Here are some points:
[59 43 64 10 29 13 41 32  2 13  0 59 46 28 54 26 22 91  6 49 35 14  0  0
  0  2  0  7  6 34 52 60  0  8 45 35 46  0  0]
[35 20 48 23 13  0 50  5 50 40 68 58 18 66 37 46  0 38 37 36  0 34 23  0
 44 12  0 44 35 21 31 34  0 36 41 17 41  0  0]
[88 40 86 16  5 11 57 26 22 35  0 46 43 53 13  7 22 43 35 50 30 24  0  0
 30  0 25  2  7  0 68 52  0  7 37 19 66  2  0]
[67 56 50  7 22 11 39 31  0 10  0 54 42 21 51 35 27 83  0 52 34 15  0  0
  0  7  0  2  0 14 53 60  0  7 45 33 46 34  0]
[ 83  65  87  23  29  15  58  29   4   0   0  33  49   0   7  21  41  57
  10  31 103  31   0  72  13  24   0   0   0   0  44  53   9   0  44  31
  71  82  17]
[  2  16  31 102  45  52   0   0  36  11  48   0   0  15   0   9  55   0
   0  37  64  10  22  55  69  60   0   0   0   9  65   0  43   0   4  71
  64  29   0]
[  0  21   0   0  27  37   0  63  35   0   0  21  16  10   0   0  24  28
  69   0 122   3  48  36   5   6  62  37  29  54   8   0  53  22   0  23
   0   0  34]
[ 0  0 24 39 51 42  8 12 56 16 20 36  0 21  7 20 38  6 38  8 27  0 57 31
 33 53 18 15 10 50 56  0 41  8  0 52 24 10  1]
[ 0  0  0 33 24 52  0  0 39 40 32  0  0  7  0  5 12  0  0  8 23  0 68 41
 54 36 50 26  8 27 19  0 48 25  0 34  6 22 19]
[ 29  48   3  19   6   5  22   7  34  49  28   0  22  19  27  47   0  10
  16  24  23  53  27   0  50   1  16  46  50  11  20  30  12  47  36  12
   4 115  53]
[ 0 20  0  7  0  5 12 28 35 35 25 27 36 16 36 20  4  4 30 25  2 33 25  3
  0  0 38 43 45  6 23 29 22 42 24  0  0  0 41]
[24  0  0 12  0  5  0  0 61 64  0  5 12 57 26 36  0 21  5 56  0 32 35 19
 58  0 28 53 48  9 38 15  0 59 31  0 28 27  9]
[ 5  0 19  0 34 51 12 57  0  0 28 21 34  0  3  0 64  8 48  8 16  0 26 49
  0 41 61 21 11 44  0  5 47  0  0 15  0 19 47]
[ 7  0  0  0 63 40  0 44 37 13 17 18 16  0  0  0 23  0 46  0 34  1 41 35
 12 23 67 34 13 47  0  0 52 12  0 15  0 41 51]
[26 42  0 16  1  0 19 10 45 38 25  1 25 40 26 62 24 17 15 28 22 50 22  9
 45  1 16 84 43  0 21 30 14 44 37  8 10 29 46]
[ 0 14 19 45 57 42  2  2 38 27 41 26  0 16  2 21 45  1 31 20 28  0 59 20
 43 61 18  7  4 50 16  0 37  5  0 54 16  5  1]
[34 55 41  0 87  0 55  7 13 12 18 55 38 21 30 31 27 18 47 12  5 32 11  0
  0 29 16 36 35 26  5 44 12 17 34  8 17 25 34]
[19 15  8  0  0  6  7 11 32 35 24  7 30  0 18 22  0  3 26 22 11 35 20 19
 21  6 44 46 35  6 19 19 17 44 25  0  9 39 48]
[ 42  46  45  33  26  13  37  15   5  15   0  45  31  24  53  35  20 121
   0  53  41  23   4   7   0  16   0   0   1  13  55  51   0   6  49  37
  56  41   0]
[26 28 24  0 60 53 25 53  0 10 30 22 22  0  0  0 57 23 42  0 34  0 32 25
  3 41 39 20  0 59  0  9 54  0  0 36  0  4 49]
[ 33  49   3   3  13   7  21  20  28  49   6   4  51  12  25  38   0  22
  26  24  25  40  27   1  33   0  28  47  48  15  15  31  16  41  32  12
   0 127  53]
[ 0  0  0 36 33 49  0 33 53 65 42  0  0 36 10  2 20 10 20 16  0  7 75 48
 52 12 45 26 25 39 29  0 46 37  0 45  0  0 17]
[27 46  0 34  0  0 29  0 89 54 24 18 25 44 53 75  0  2  0 60 12 75 11  0
 55  0  0 39 65  0 34 44  0 65 60  0 26 42 45]
[ 0  9  7  0 23 35  0 59 41 13 30 28 19 10  0  0  0 16 60  0 20  3 39 49
 22 24 69 43 18 54  6  0 50 23  0 25  0 36 39]
[ 0 26 11 48 63 53  2 30  0  0 32 28  0  0 20 20 58 52  0 34 59  0 33 46
 11 59  0  0  0 51 43 11 23  0 12 75 33 37  0]
[11 32  5  0 44 39  5 58 25 25 25 18 12  0  0  9 27 12 51  0 43  5 53 16
 19 16 54 33 21 52  0  2 53 13  0 38  0 16 43]
[36 60 35 42  0  0 56  0 19 14 36 48 36 45 55 67  5  6 19 29  9 67  0  0
 22 26  0 28 44  0 28 52  0 45 64  0 49 34 31]
[49  4 39  0 24 10 40 18 37 24  0 64 28 23 32 33 13 29 42 29 15 11 23  0
  6  3 27 44 22 21 25 38  9 21 29  9 26  0  8]
[24 67 29 11  0  0 43  0  0  0 48 43 51 20 76 43 33  5  0 64  0 56  0  0
  0 21  0  3 45  0 54 66  0 30 67  0 58 42 23]
[11 22  5  4  0  0 20 40 44 35 26 26 37 38 35 16  0 19 46 18  0 40 26 17
 15  0 36 23 57 18 29 25 17 47 27  1  3  0 40]
[26 48 31 39  0  0 62  0 44 31  0 53 41 44 59 66  0  0 20 47  5 68  1  0
 25 27  0 32 53  0 32 55  0 43 67  0 46 35 25]
[54  8 42  0 27 22 39 48 69 42  0 30 30 31 36 33 13 38 21  6  9  8 17 12
 24  0 23 46 23 22  0 31 18 33 18 11 15  0  7]
[ 88  66  76  23  36  18  51  19   0   0   0  29  46   0   5  28  48  48
   0  33 102  27   0   0   7  20   0   0   0   0  39  54  11   0  43  33
  67  94  22]
[ 6 10  6  0 21 39  0 53 32  4 24 24 20 18  0  0  2 19 52  0 27  0 40 46
 24 20 68 43 20 56  5  0 50 15  0 18  0 29 38]
[16 24  0  0 37 38  2 46 34  8 15 20 11  0  0 11 24 13 46  1 57  0 43  8
 14 22 56 32 13 42  0  3 59  9  0 33  0 26 58]
[27 32  7  0  0  3  9 10 24 29 33 16 25 23 14 28  0  1 23 23 14 29 17 15
 19  4 46 51 39  9 18 19 17 44 26  0  0 47 45]
[39  0  6  0  0 20  0 15 37 64 87  7 18 25 18 16 20 23 14 31  0 15 35 16
 36  0 50 55 25 13 35 15 12 49 16  0 10  8 11]
[ 0  0  0 34 25 51  0 15 42 41 47  0  0 38  0 13  0 15 16 16 13  1 66 57
 68 30 46 36 14 43 19  0 47 35  0 32  4 18  8]
[ 3  0  0 33 61 56  0 27 35 78 21  0  0 10  3 27 40  7  0  8 36  0 54 43
 39 47  9 14  0 42  0  0 52  4  0 41  3  0 28]
[ 0  0  0 74 25 48  0  0 59 40 63  0  0 18  0 32  3  0  0 36 25  9 74 76
 83 57 22 10 17 30 30  0 53 31  0 41 26 28 14]
[22 76 30 50  0  0 53  0  8  9 46 48 49 52 70 45 10 31 13 58  0 62  0  2
  0 24  0  5 48  0 63 64  0 34 72  8 59 34 10]
[39 38 15 31  2  0 50  0 26  0 16 22 44 52 57 79  0  9  0 35  6 61  0 24
 37 20  0 31 53  0  6 49  0 51 62  0 39 23 30]
[26 14 51 59 40 53 16 24 20 15 10 17  0 20  0  0 56 19 26 24 50  0  8 34
 46 36 25  0  0 17 53  0 46  0  0 59 55 12  0]
[39 32 41 32 30 11 38 15  9 17  0 40 31 28 55 40 23 79  0 60 35 26  3  9
  6 17  0  0  6 20 62 55  0  8 50 42 58 42  0]
[30 47  0  2  9  4 24  0 37 45  9  9 28 27 22 45  0 22 27  0 17 40 27  2
 33  0 27 49 46 13 21 30 24 42 29 10  0 13 44]
[ 0  0  0 31 21 41  0 29 56 45 24  0  0 42  0  1  0 13 15 27 13  0 64 63
 68 32 40 34 27 48 28  0 43 30  0 36  9  8  7]
[54 33 63  7 35 21 44 34 11  7  0 63 42 33 42 25 22 96 11 55 36  7  4  0
  1  4  0  4  0 40 50 52  0  1 39 38 46 38  0]
[24 13 17  8  0 16 27 25  0 17 43 24 45 15 33  0 44  0 28 18  0 25  6 18
  0 21 41 22 31  3 16 34 14 31 25  0 16 19 33]
[ 2 10 15 52 59 53  6 25 17  0 26 25  0  0 17 14 61 44  0 29 63  0 35 47
  0 58  0  0  0 44 36  8 27  0  8 73 39 40  0]
[39 31 27  0 22 12 48 38 24 27 12 30 35 24 31 40 19 16  0  3 21 29  5 18
 15 24 12 33 28 16  0 38 19 22 31  5  9  7 41]
[ 0  0  0 34 27 55  0  0 45 46 41  0  0  0  0  0 18  0  0 16 22  0 69 45
 47 33 50 20 12 26 13  0 47 22  0 44  7 24 20]
[ 0  4  7 40 31 45  0 37  0  0 76  0  5 11  0  0 47  1 28  0  6  3 36 71
 19 65 38 11 20 35  6  0 52 13  0 30  6 21 30]
[12  4 28  0 29 48 23 69  0  0 25 19 35  6  0  0 47 87 56  0  8  0 24 49
  0 39 61 25 12 49  0  5 52  8  0 14  1 14  0]
[ 0  0  0 28 23 46  0 24 73 44 28  0  0 43  0 12  0 12 26 22 21  2 62 72
 65 28 41  1 22 49 30  0 42 29  0 35 14  7 11]
[37 30 66 65 39 53 17 31 22 14 23 19  0 31  0  0 47 51 33 20 43  0 13 37
 62 40 26  0  0 21 56  0 41  0  1 66 52  2  0]
[25 69 30 54  0  0 56  0 15  3 44 61 50 50 87 43 12 14 11 61  0 57  0  1
  0 19  0  5 52  0 57 63  0 36 68  0 65 42 11]
[16 26 34  0 42 25 43 49 25  0 24 67 24 23  0  0 38 27 78  0 37  0 27 24
  0 46 41 28  8 62  0 14 49  0  0 37  2 17 26]
[13 42  0 39  0  0 22  0 35 61 45  0 30 38 61 50  0  0 11 50  0 76 14  2
 34  0  1 42 67  0 42 39  0 68 55  0 21  9 44]
[28 48 18  1 15  2 28 29 42 42 20 17 31 25 35 41  0 22 41 15 27 41 24  0
 44  0 27 49 45 21 18 30 17 47 31 12  0 15 40]
[65 39 76 44 10 14 42  6 14 39  0 35 29 56 19 13 28 44 14 63 30 35  0  0
 48  0  6  0  6  0 75 40  0  2 41 24 70  5  0]
[16 24  5  5  0  1 21 38 38 28 38 21 31 26 33 14  0 14 39 16  0 37 25 14
 11  0 42 46 47  6 25 27 19 49 25  3  1  0 37]
16 more points follow, each with its number after it:
[92 38 88 14  1  5 49 27 31 32  0 63 40 41 16  0 22 55 36 69 37 23  0  0
 24  0 26  5  0  0 70 48  4  3 39 18 67 12  0] 0
[76 19 95 14 11 20 58 33 39 21  0 61 47 47  6  0 22 69 48 50 41 16  0  0
 32  0 29  4  1 27 63 40  5  0 31 22 65  3  0] 1
[21 19 27 26  0 13 35 14  0 16 37  5 44 22 40 17 30  0 15 24  0 34  8 31
  4 21 22 31 37  0 18 34  5 36 32  0  0 26 40] 2
[ 0  0  0 46 36 61  0  5 23 49 56  0  0  0  7  1 45  0  9 19 11  2 79 21
 41 16 44 21 11 29 17  0 44 29  0 34  0  0 28] 3
[ 83  40  86  18  13  15  55  23  27  39   0  47  44 127  18   2  25  68
  39  53  30  27   0   0  33   0  27   4   1   0  70  50   0   6  39  20
  64   0   0] 4
[12 20  7  4  0  5 25 42  0 31 24 34 43 47 27 18  0 25 47 26  2 36 21 22
 14  0 35 52 51 16 23 25 17 49 28  0 10  4 34] 5
[ 4 15  2  0 26 43  0 55 23 14 46 17 16  0  0  0 39 18 54  0 16  2 47 17
  0 10 72 33 20 37  4  0 55 25  0 27  0  0 48] 6
[ 0  0  0 76 34 55  0  0 38 55 71  0  0  0  0 34 22  0  0 25 30  7 80 67
 71 57 25  5 15 18 24  0 51 30  0 42 15 46 32] 7
[46 34 39 51  6  0 51  0 18 23  0 47 35 40 78 76  3 61  0 77 34 40  0 10
  5  0  0  0 14  0 63 66  0 20 70 19 82 49  0] 8
[39 23 30  1 22 11 48 31 13 12  5 29 44 19 31 40 20 21 23  0 22 28  5  9
  9 14 10 38 42 17  0 35 22 21 28  2 15 11 48] 9
[ 32  32  51  57  40  52  13  33  12 108   1  20   0  34   0   0  52  34
  22  30  48   0  10  26  49  35  39   0   0  16  57   0  46   0   2  61
  52   8   0] 10
[13 16  6  0 26 51  0 36  5  8 31  4 18  0  0  0 32  0 41  0 31 12 47 23
  7 25 74 33  8 41  0  0 54 12  0 17  0 46 57] 11
[20 43 37  0 62 44 25 26  8  0 26 47 23  0  3  0 75  8 68  0 44  0 39  0
  0 48 47 14  0 57  0 17 45  4  0 38  0 16 44] 12
[27 59 43 24  6  3 51 25  1  0 21 69 51 33 48  2 36  0 41 27  3 24  4  3
  0 22 18 11 27 21 42 49  0 12 41 19 36 21 14] 13
[ 0  8  0 34 36 46  0 29 58 50 38  0  0 34  0 39 12 18 16 18 39  6 73 30
 69 21 36 28 13 33 25  0 53 29  0 53  0  0 20] 14
[22 28 27  0 46 31 31 50 20  0 18 69 24  0  0  5 46  7 72  0 37  0 30 47
  0 50 47 23  2 50 14 14 52  0  0 28  0 21 36] 15
Which of these numbered points is nearest to each point below, ignoring the 2 directions in which the first points spread most? Its number follows each.
[29 34  4  0  0  7  4  9 21 40 29 10 28 20 12 22  0  6 17 22  7 33 20 18
 28  6 45 43 33 10 17 20 17 44 26  0  3 52 41] > 11
[ 0  0 25  0 32 44 23 67 12  0 24 77 34  2  3  0 45 21 69  0  6  0 24 58
  0 41 60 25 13 62  0  7 45  6  0 19  0  4 39] > 15
[85  7 51  0 28 22 42 43 29 57  0 36 29 62 27 32  6 55 29  3  0 20 17  9
 44  0 16 49 26 35  3 31 10 39 22 20 10  0  6] > 1
[ 0  0 10 40 34 52  1 26  0  3 78  0 10  0  2  0 55  0 29  3  2  2 37 71
 17 63 39  5 16 42  1  0 48  8  0 29 10 18 45] > 2
[ 0  9  5  0 26 41  1 65 31 12 50 21 20  2  0  0 28 18 66  0 15  4 44 19
  4  5 67 37 21 48  7  1 54 23  0 29  0  0 47] > 6
[85 38 89 10  9 10 59 30 35 37  0 53 50 68 14  7 12 69 43 59 23 25  0  0
 39  0 14  7  9  3 76 50  0  2 40  5 64  0  0] > 1
[ 24  52   2  34   0   0  32   0  45  59  32   1  30 127  49  74   0   6
   0  54  14  78  14   0  52   0   0  48  63   0  35  43   0  62  59   0
  26  21  44] > 14
[30 45  6  2 15  7 19 16 25 39 19  1 29  0 53 39  4  0 21 23 35 46 32  0
 23  0 26 37 40 11 16 31 19 35 26  7  0 27 53] > 11
[54  2 44  0 22 20 38 45 42 42  0 37 30 63 27 32  0 54 30 20  3 12 16  8
 36  2 18 48 24 29  1 30 15 40 23 10 13  0  1] > 1
[20 29 14  0  0  1 21 22 38 30 10 24 35 55  9 27  0 31 39 21  0 40 21 38
 40  0 38 55 40 31 27 14 13 48 30  0 13 32 27] > 5
[ 0 12  0  0 22 37  0 67 27 18 37 18 16  4  2  0 27 13 60  0 11  1 45 20
  4  9 71 33 27 43 11  0 56 21  0 28  0  0 43] > 6
[21  8 24 28  0 12 34 11  0 15 50  8 43 31 39 15 20  3 17 12  0 35  0 41
  6 23 26 29 38  0  0 32  7 37 33  0 31 18 38] > 2
[30 28 34  0 25 11 51 36 26 21  3 23 42 23 35 34 14 26 30  5 23 35  6 19
 15 22 12 34 31 22  0 35 22 30 29 10 10 18 37] > 9
[ 0  0  0 71 29 55  0  0 35 46 61  0  0 10  0 30 16  0  0 30 21 12 81 64
 82 55 26  9 18 22 24  0 51 29  0 43 13 35 21] > 7
[ 0  6  9  0 20 28 11 79 61 31 26 38 23 36  2  0  5 24 75  0  7  5 43 44
 14  7 55 43 35 58 12  0 51 25  0 26  0  0 29] > 5
[25 39 20  0 59 40 17 29  9  0 21 43 21  0  0  0 72  3 63  0 44  0 37  0
  0 57 49 15  1 55  0 18 50  0  0 41  0 19 46] > 12
[ 0  0  0 73 26 51  0  0 62 44 63  0  0 27  0 26  2  0  0 16 19  8 89 82
 79 52 23 16 21 26 25  0 48 32  0 46 23 31 24] > 7
[54 53 35 50  8  0 44  0  0 28  4 33 35 52 72 65  5 71  0 79 23 44  0  2
 13  8  0  0 14  0 66 64  0 23 73 20 74 45  0] > 8
[41 36 31  3 28 10 44 30 20 22  5 18 39  8 36 37 28 21 15  0 23 29  7 13
  4 22 11 31 31 19  0 39 21 23 27  9  6 22 39] > 9
[21 51 35 25  8  0 45 25 10  0  0 79 50 29 48  3 40 34 49 43 15 25  0  8
  0 22 16  7 23 24 42 52  3 15 41 15 39 29 10] > 13
[10 20  0  0 30 46  0 44 15 22 36 13 14  0  4  0 45  3 47  0 13  0 53  6
  0  6 61 30 19 38  1  2 58 17  0 27  0  6 58] > 6
Here are 16 other points, each followed by its number:
[38 15 32  4 25 15 50 34 16 15  7 28 42 10 33 37 21 27 27  0 29 31  4  7
  0 16 10 33 29 19  0 40 21 23 30  4 14 31 48] 0
[21 11 28  6  0 10 33 27  0  6 26 24 46 38 28  3 22 23 35 23  0 24  0 44
  7 24 36 32 31 15 16 33 14 35 30  0 21 24 34] 1
[ 0  0  9 36 56 53  8 37 40 26 15  1  0 31  3 29 31 21 11  0 30  0 49 54
 46 43 16 21  7 46  0  0 49  4  0 41 11  0 15] 2
[22  0 30  3  4 14 72 21  0 20 31 13 51 17 34  2 28 14 34 22  0 27  3 24
  1 16 34 34 33 12 13 34 13 30 30  0 22 21 43] 3
[48 33 34 35 21  9 43 22 11  1  0 55 33 46 49 50 11 77  0 60 43 18  0 14
  2 12  0  0  4 11 58 51  0  7 50 33 65 53  0] 4
[22 20 25  0 60 50 16 57  0  5 23 11 21  0  1  1 60 17 40  0 37  0 31 17
  1 39 42 18  0 54  0 12 55  3  0 36  0  6 59] 5
[11 32 20 49 61 56  8 23  0  0 36 28  0  0 14 17 60 53  0 24 61  0 38 39
  6 63  0  0  0 45 23  8 24  0  7 75 34 37  0] 6
[ 0 10  4 94 61 52  0  3 14  0 56  3  0  5 13 38 51 33  0 40 64  0 47 93
 25 82  0  0  0 39 45  0 31  0 11 86 51 53  0] 7
[46 47 45 39 23 19 34  6  0 23  4 40 30 22 52 43 25 66  0 51 38 21  5  0
  1 12  0  0  0 11 55 48  0  5 46 39 58 46  0] 8
[12 34  0 26  0  4  8  3 72 46 44  6 26 13 38 32  3  3 23 24  0 46 28 11
 17  0 27 38 51  0 31 28 14 50 32  1  6 19 41] 9
[19 12 23  0 54 41 34 67 14  0 16 28 26  0  0  9 38 19 51  0 39  0 24 45
  2 40 34 26  3 56  0 10 57  0  0 27  0 21  0] 10
[33 47 21 34  9  0 45  0 22 40 32  0 34 17 62 75 14  0  0 29 21 67  0  0
 28 19  0 27 47  0  0 61  0 44 61  0 31 37 44] 11
[78 32 87 18 25 23 43 29 13 33  0 56 37 33  9  0 25 81 45 40 33 18  0  0
 27  0 30  1  0  0 62 42 11  0 28 23 61 11  0] 12
[24  0 12  5  0 11 36 25  0  2 19 26 47 16 32 12 27  9 33 37  1 25  0 29
  0 17 33 29 29 13 11 34 14 23 31  0 25 22 43] 13
[ 0 17  9 92 63 49  0  3 19  0 82  0  0  0 15 40 25 24  0 40 72  0 45 60
 93 86  0  0  0 39 47  0 26  0 13 87 49 59  0] 14
[37 23 35  0 23 10 46 37 29 15  5 20 40 13 30 41 17 18 22 18 23 30  1 28
  8 22  8 33 36 25  0 38 17 23 33  2 14 34 42] 15
The same question for these:
[61 28 56  8 22 13 45 33 13  6  0 93 48 18 55 26  0 82  4 57 36 13  0  0
  0  1  0  7  0 25 51 59  0  3 47 27 53 31  0] > 4
[ 0 14  0 92 71 48  0  0 13  0 62  0  0  0 23 32 62 15  0 52 78  0 47 51
 16 82  0  0  0 39 46  0 29  0 11 83 50 60  0] > 7
[86 39 81 16 15 22 50 26  9 21  0 54 38 35 13  0 33 51 30 44 44 13  0  0
 19  0 26  0  0  0 62 42 14  0 27 21 62 19  0] > 12
[26  9 17  5  0 13 32 28  5  7 26 35 48 13 34  7 29  2 29 17  0 23  0 36
  0 20 35 31 34  0 13 33 14 30 27  0 29 31 31] > 13
[  1  21  35 104  45  58   0   0  15  10  49   0   0  11   0   8  36   0
   0  23  55   6  21  47  64  64   0   0   0   5  58   0  52   0   2  69
  63  25   0] > 14
[76 36 90 12 14 19 48 37 30 33  0 61 40 51 11  0 26 60 42 42 27 19  0  0
 30  0 31  0  0  4 69 40  8  0 31 26 57  2  0] > 12
[ 9  1 33 21  0  6 38 17  8 13 40 18 45 41 36 12 14  8 25 31  0 40  0 38
 15 21 21 33 36 10 19 32  6 41 37  0 36 18 27] > 1
[32 30 31  2 25  8 44 30 27 17  4 26 38  9 31 38 21 14 23  6 30 29  4 19
 10 20  9 29 29 21  0 37 21 23 29  5 11 23 37] > 15
[18 12 26 22  0  6 46 30  0  9 31 17 48 57 35 20  8 12 25 18  0 35  0 32
 17 19 24 37 50  5 22 33  7 39 33  0 36 16 30] > 1
[ 7 14 21 53 66 57  0 15  7  0 24 17  0  0 25 19 70 42  0 30 71  0 40 40
  0 63  0  0  0 48 34 13 23  0  7 69 40 49  0] > 6
[20 11 29  3  0 11 40 39  0  9 41 26 46 34 31 10 14 20 35  9  0 26  2 33
  4 20 36 34 36 11 16 33 16 36 26  0 24 17 31] > 1
[ 0  0  9 32 55 50 18 42 40 27 13  0  0 33  0 27 25 15 13  7 27  0 48 58
 49 39 10 25  7 45  0  0 50 11  0 44 13  0 11] > 2
[49 49 39 40 25 19 40  5  0 16  0 36 29  6 52 39 35 66  0 44 37 15  5  0
  0 17  0  0  0  2 45 50  0  7 42 38 63 46  0] > 8
[25 22 14  0 57 48 28 62  0  1 13 78 25  0  0  6 48 32 47  0 35  0 29 31
  1 38 36 88 40 59  0 11 59  0  0 27  0  8 41] > 10
[57 52 52 43 41 25 43 27  0 55  0 48 39  3 50 20 39 85  0 46 35  8  6  0
  0  8  4  0  0 33 46 55  0  0 35 42 40 38  0] > 8
[26 10 74 11  0 19 32 23  0  8 35 16 47  9 34  4 33  6 28 23  0 27  4 24
  2 22 40 30 36  0  6 34 12 31 27  0 23 29 39] > 3
[ 0  0 18  0 30 47 39 67  0  0 26 21 34  0  1  0 59 11 58  0 10  0 24 54
  0 41 62 24 12 51  0  8 49  0  0 75  2 18 42] > 3
[53 56 37 51  6  0 40  0  0 34 22 31 32 40 70 57 11 70  0 68 25 46  0  0
 15  4 27  0 14  0 81 65  0 29 69 31 72 37  0] > 8
[ 0 27  0 98 64 59  0  0  0  2 69  0  0  0 14 32 72 28  0 33 72  0 50 48
 19 81  0  0  0 33 36  0 29  0  8 87 47 51  0] > 7
[22  8 27  0 50 41 36 70 20  0  9 33 28  0  0  4 39 29 54  0 45  0 24 38
  0 41 35 28  1 58  0 14 56  0  0 31  0  4 47] > 0
[22  0  2 16  0 15  1  0 54 69  0  1 12 30 36 34  0  5  1 38  0 34 38 17
 49  0 27 52 38  3 36 14  0 55 30  0 29 16 22] > 8
